In the rows, 128 means zero.
Each path below is one point turned by a fixed rotation once a step. After each direction that follows a path, write how fast that rotation turns it, in degrees each step (0 if it stays still).
Each turn is a multiple of 5 degrees from 10 to 175, or 0.
Each row of a path follows its step; steps can be skipped.
Rotation 1:
step 0: [135 132 105 135 127 131 133 124 143 129 113 120 124 128 119 123 132 129
 132 125 128 132 110 125 134 126 124 125 128 124 128 131 118 123 142 113
 133 119 132 133 119 109 134 125 124 142 112 128 121 125 133 124]
step 1: [145 137 115 109 124 125 130 141 122 119 138 124 133 131 135 130 133 123
 104 121 129 110 137 123 135 134 133 135 123 131 142 122 124 134 129 132
 130 126 131 135 126 119 126 124 121 119 127 142 133 132 130 124]
step 2: [121 135 135 119 139 131 139 128 133 112 127 139 116 109 125 142 129 136
 129 122 119 135 132 131 132 126 127 131 136 133 119 149 126 132 124 128
 126 124 145 130 126 129 137 131 132 122 145 138 127 116 125 126]
step 4: [144 126 130 122 124 119 138 128 117 118 135 124 137 130 128 121 125 129
 124 117 139 129 123 133 125 134 123 128 109 135 134 126 140 118 139 142
 132 114 131 132 146 145 129 123 137 118 122 121 128 119 132 135]
step 5: [119 127 138 147 127 131 131 140 125 118 123 127 123 120 127 131 121 132
 116 128 127 118 107 130 122 138 137 124 140 134 124 126 121 119 130 130
 124 133 133 120 119 140 128 136 131 135 150 124 134 124 141 138]
step 6: [111 140 113 141 130 121 117 130 136 151 128 126 116 128 132 125 130 134
 126 129 132 125 118 118 133 139 122 138 131 132 126 133 131 125 131 128
 111 126 125 138 139 132 135 120 127 132 116 131 126 142 119 134]
step 8: [142 122 130 130 142 123 140 135 138 122 122 141 130 114 144 119 121 131
 129 136 139 133 120 142 124 130 127 127 135 114 109 129 119 130 125 119
 120 132 129 134 119 119 130 129 124 141 135 132 121 122 130 133]
step 9: [123 150 129 127 112 124 127 131 134 135 128 116 134 130 125 122 134 127
 109 137 130 127 128 125 130 118 129 130 136 116 128 123 140 129 118 126
 135 119 129 144 128 125 141 132 109 137 117 130 126 122 126 118]
step 10: [127 138 125 121 134 120 130 129 134 113 126 135 125 125 125 128 136 131
 129 124 132 143 124 121 128 126 127 134 117 137 158 132 119 122 135 133
 140 124 136 121 126 112 126 117 126 120 127 129 122 113 140 122]
step 11: [139 134 132 113 141 135 123 138 134 129 122 123 126 117 125 123 134 141
 118 114 130 119 130 137 124 136 125 124 131 131 124 133 128 122 118 122
 137 141 140 130 116 123 109 134 129 130 140 137 135 141 126 139]
step 12: [128 134 129 120 109 131 124 119 138 126 129 129 113 114 125 136 132 118
 133 107 130 126 125 128 126 128 131 124 138 120 120 137 145 128 126 125
 128 116 136 134 149 137 140 122 125 117 122 123 126 134 126 131]
Directions:
[125 127 128 129 126 129 132 129 126 130 125 127 128 127 127 128 127 127
 129 126 127 131 128 132 127 132 131 131 127 131 129 130 133 127 131 128
 126 132 125 129 131 129 128 132 127 124 128 125 134 128 130 131]  40
[128 130 126 127 127 130 129 128 133 129 130 131 127 130 128 125 125 126
 125 131 125 131 128 133 126 127 127 128 130 128 129 126 124 128 126 129
 125 128 123 128 128 124 127 128 128 132 124 130 132 124 127 127]  40
[129 126 129 130 129 131 125 125 126 130 133 128 128 127 124 130 127 124
 126 131 133 129 128 131 126 125 132 129 125 131 129 130 127 131 129 124
 129 132 128 128 128 128 130 131 131 128 127 128 126 129 126 125]  0
